Each path is a new rotation, seen through one point. The rows after it are directions, each followed by how far the rotation turns it, in degrees each step (0 if it stays put).
Each turn is a multiple of 5 degrees from 10 to 175, or 0.
Each row of a path follows its step; steps can be skipped.

step 0: [-30.3 -43.4 -28.3  -3.4  16.8 -15.5  -5.9 -10.3 -10.4  26.7   6.2  -1.0
   0.1  23.3  -1.9  15.6  -5.2  20.8  33.0  39.3   7.9  17.3   9.8  -3.7
   5.0  -3.8 -20.2  53.9   0.1 -39.1  -1.8  27.0 -23.5 -23.7  39.0 -11.5
  -3.6  32.6 -19.5   0.1  -4.8   3.9  -4.3  12.2   1.3  -9.5 -10.5  14.1
   6.5 -25.0  29.7  22.5  -0.1  -4.2 -28.8 -20.5  32.9  -4.0  28.5   2.5
  31.4]
step 1: [-27.2 -11.8  -6.5  -6.2 -29.2   4.5  21.6 -19.1 -31.9   8.3 -33.9 -56.8
   2.1   0.0  -5.0  11.3   4.9  -4.9 -15.4  26.9  14.1 -36.5  -3.4 -25.5
 -11.2 -14.6   5.6   6.8  10.5   1.7   9.8  -4.3  -9.5  -7.8  23.6  39.7
 -21.5 -12.0  31.2 -22.8  30.9  -9.9 -30.6 -13.7 -23.2   3.6  16.2   6.6
 -22.0   9.0 -25.1   5.6 -23.1   0.3 -31.8  16.9  40.6  -2.4 -10.6  26.0
 -34.5]
step 2: [ 33.3 -47.5 -35.5  21.0  -9.4  -2.4  36.8 -32.7  -5.2  39.6  13.1 -25.8
   6.9   8.0 -14.9   9.7 -17.9  28.0 -29.8 -10.6  19.1  -8.1   6.2 -17.7
  41.3  12.6  -9.9  43.4   3.6  -1.7 -13.1  -2.5 -39.8   8.5  -9.4 -31.5
  -8.3   8.2  -7.2 -27.6  34.8  19.1  -2.2   6.3  -4.7  -1.4  14.9   6.5
   1.4  11.1  25.4  -4.4   8.9  14.1  40.6 -18.7  -6.5 -19.7   4.1  -2.2
  13.9]
step 5: [  4.2 -31.2 -28.9   6.4  13.6  -8.2  19.9 -37.4  37.5  22.1  -7.1   2.0
  17.3 -17.6 -13.8 -19.1 -35.3  33.1  22.8 -12.8 -10.7 -32.3   8.7 -11.9
  45.2 -11.4   7.6  23.3   7.4 -14.6  13.8 -15.0  -9.2 -18.9  22.9 -15.6
 -18.3  31.1 -10.0 -21.2   9.7  21.6  -4.9  43.1 -17.0 -14.1   4.0 -22.2
  22.9  -2.0 -21.4 -10.9  20.2  18.7  13.2  -1.2   8.3 -22.6 -43.0  29.0
   1.0]
step 7: [ 11.5 -22.2  -9.5 -14.2 -10.2  37.6  30.0 -11.2 -10.1  11.7 -22.0   2.7
 -11.8   7.6  26.1  -5.1 -31.5   9.7 -32.3  56.7   0.0 -17.8   1.0  -3.2
  -5.2  16.4 -16.2  -5.4 -23.1  -0.3  30.5  12.4  -7.0 -28.8  30.2 -20.6
   3.2   3.8  -1.5 -28.7  26.1  19.0  -1.9  37.6  27.9 -31.4   2.4   7.1
 -38.1  -3.1  -5.7   5.6  32.4   5.9  -5.5 -19.6  51.4  -2.5 -21.1  13.3
 -12.8]
step 10: [  2.5 -43.1   1.8 -21.9   1.8  18.5  13.1  -5.9 -12.5   0.4 -14.3 -20.0
 -18.1 -26.8 -36.6 -18.2 -12.3   6.9   9.2  61.3 -15.3  13.7  22.6  23.5
  -3.4   0.3  -9.0  25.0   1.1  30.4   7.2 -19.9 -31.3  -1.4  10.7  -7.5
 -12.6   6.5  -3.7 -23.0  31.0   2.3  -8.2 -11.8  48.5   0.9  43.9 -19.9
  -0.3  -2.0 -19.8  13.0  31.0  26.6  -7.9  -3.7  47.9  -0.7   0.1  13.3
  -3.4]
step 11: [ 40.8  -5.8 -47.3   8.3  -6.8 -24.5  10.3 -45.4  17.0  15.1 -25.0  -5.2
  -5.8  14.2 -22.1  -6.4  15.2  14.8 -13.9 -11.3  21.5   0.4  13.9 -13.2
 -36.4 -21.7 -14.6  22.7  39.0 -40.3   9.4  32.0  16.9  -7.9  31.5   1.9
  22.8  16.2  21.7 -34.3  -1.8  14.2 -11.9 -26.4 -13.8 -30.3  28.3 -25.4
  15.9   8.3   1.6  19.5 -17.3   7.9   3.2  -4.9   1.4 -17.7  -5.6  22.0
   6.4]
step 12: [ -4.5 -50.7 -37.5   1.9  -2.4  -4.9  16.9 -23.5  12.1   7.2  -1.2  10.6
   3.9 -21.6  14.9  16.3  -2.3  -0.6  32.3  25.4 -13.7 -19.3 -18.6 -13.5
   9.1 -37.2  25.5  13.1 -17.2  -5.4  -2.9 -12.6  12.7 -23.4  -4.8  12.7
 -39.2  -9.2 -26.2 -11.9  19.1 -11.8 -53.6 -30.4  -3.5 -17.4  20.5   2.3
 -41.4  -2.7  -1.1  -4.4  35.6 -13.9  30.1 -28.0  26.4   6.8  19.9 -10.2
   8.1]
step 14: [ -2.9 -28.1 -35.2 -15.6 -29.0  -5.2  35.7 -14.8 -11.9  -6.0 -13.9  -0.8
  41.8  -5.4  12.0  -0.8   0.1  27.8 -19.6   4.3  -9.0 -21.7   7.0 -18.0
 -15.6  -2.7  -1.3  16.1  10.9 -40.8  -5.6   8.3  -0.8   4.7  -4.3  30.9
 -13.0   7.7  43.4 -44.7  10.9 -11.7 -25.2   0.1 -60.1 -11.2   7.9 -18.4
 -20.2  22.3   9.3  31.6   1.9  -3.1 -15.2  -5.0  29.1 -22.8 -15.8  31.8
  -9.5]
step 15: [ -4.1 -38.7 -49.1  16.9  17.6  -5.9  -7.5 -37.2 -14.9  34.8  13.6 -38.6
  -8.2  28.7 -26.8  23.5 -16.8   4.9  -1.2  -8.9  -0.3 -15.2 -13.5  -1.2
  16.3  20.4  -6.2  39.9  -5.2  -5.5 -15.9  13.1 -21.1 -15.2   2.3  -3.6
 -37.8 -20.1   1.3  -2.8  13.7  28.8 -19.5   3.5  11.3   1.4  16.3  32.4
 -25.0   6.0  -6.9 -14.9  53.9  -6.1  26.6 -14.7  14.6  21.7  15.6 -25.5
   9.9]
[ -3.3  -0.2   1.5   2.0   0.2  -0.8   2.6   3.5   3.2   6.3  -6.1  -2.4
   8.2   1.6  -8.1   7.2  10.1   1.4  -7.1  -0.2   7.2  -1.7   6.7   2.9
  -5.2   6.2  -5.5  -2.6   0.1  -9.2   8.4  -4.4  12.7   2.5   1.6   7.3
  -1.7  -7.4  -6.4   0.4  -2.9   4.3  -2.7  -5.4   1.6   3.3   1.9  -2.6
   3.1  -2.4   0.5   0.2  -9.1   0.2  -0.4   1.9  -7.9   5.9  -1.5   2.6
 -15.2]  145
[  2.0   2.2  -5.1   8.7  -3.2  -9.8  -5.3  -1.3  -1.7   6.6   4.5   8.0
  -0.8  -6.0   1.0   6.8   1.7  -8.7   1.3  -3.9   0.1   0.7   4.7   0.3
  -4.0  -0.4  -7.1   3.5   0.8   1.9  -0.8  -3.7   5.7  -0.7  -4.4   2.9
   4.0   3.3   0.8  -1.3  -4.2  -2.4   6.6   8.5  -6.8   2.9   7.0   2.1
  15.1  -8.4  -1.3   5.9  -0.4   2.0 -11.1  -2.8   7.5  -7.2   2.8   9.5
   3.7]  135
[  4.2   5.9   6.6   2.5   0.1  -2.2  -2.6  -3.0  -1.1   1.9   0.1   1.3
   1.5  -1.8   9.6   0.3  -8.8   0.9   6.1   7.4   0.1  -2.5  -6.3   5.0
  -0.7  -5.6  -8.3  -7.6  10.4  -6.4  -2.0  -0.9  11.3  -7.1   2.1   2.1
   2.4  -4.0  -3.0   1.2   3.2   3.1  -5.8   4.3   3.8  -2.7   2.2   3.5
  -0.6  -0.9   3.6  -4.4  -9.2   2.4   4.4 -16.9  -1.0   0.3   8.4  -9.0
   3.6]  85
[  2.7  -1.2   3.0   3.9  -6.7   4.2   2.6   6.7  -1.2   2.6   5.9  -2.1
  10.9  -8.6  -0.6   4.4  -4.6   5.1   5.0   6.9 -12.0   4.2   0.8   6.7
  -2.1   2.6   1.1  -1.8  -8.8   2.1  -9.2  -0.1  -6.2   4.5  -1.1   6.9
  -3.7  -0.7  -2.0   3.0   3.8 -10.0  -5.6 -13.8  -2.8   1.6   4.8  -1.9
   6.8   0.5  11.4   5.1   0.0   6.3   3.8  -1.6  -2.2   0.4   2.5   3.8
   0.9]  170
[ -1.8 -11.1 -12.9  -6.4  -0.1   0.2   0.8   0.9  -8.5 -14.8   1.5   2.1
 -10.3  -4.3  -1.8   5.4   1.4  -1.6   0.7  -5.0  -1.1   3.1   0.8   1.0
  -0.3  -2.2  -0.6  -0.3   6.0 -11.0   5.7   3.9   0.7   0.6  -3.2  10.0
  -1.4  -4.7   4.5   2.7   0.4  -0.1   1.3 -10.4   5.9   2.3   1.4  -9.2
   1.7   0.2   3.9  -2.0   1.3  -2.0  -1.8  -2.5   2.7  -7.7  11.9  -4.3
   0.8]  25
[-8.6  0.8  3.2 -4.1  1.7  3.5 -0.8 -9.8  3.8 10.0  0.2  5.6 -5.2  2.7
 -1.0  0.2 -5.2 -0.7  4.0 -8.8 -1.0  2.1  9.0  6.8  9.9 12.8 -5.4 -5.4
 -1.7 -4.1  0.7 -8.4 -5.8  0.7 -3.5 -9.0 -2.4  4.6  3.9 -5.8  4.7 -3.0
  2.1 -4.5  9.3 -5.0  2.2 -5.7 -1.5 -7.0  2.3 -8.8 -2.0  5.7  0.4 -2.3
  0.7  1.5  5.7  5.3  0.2]  135
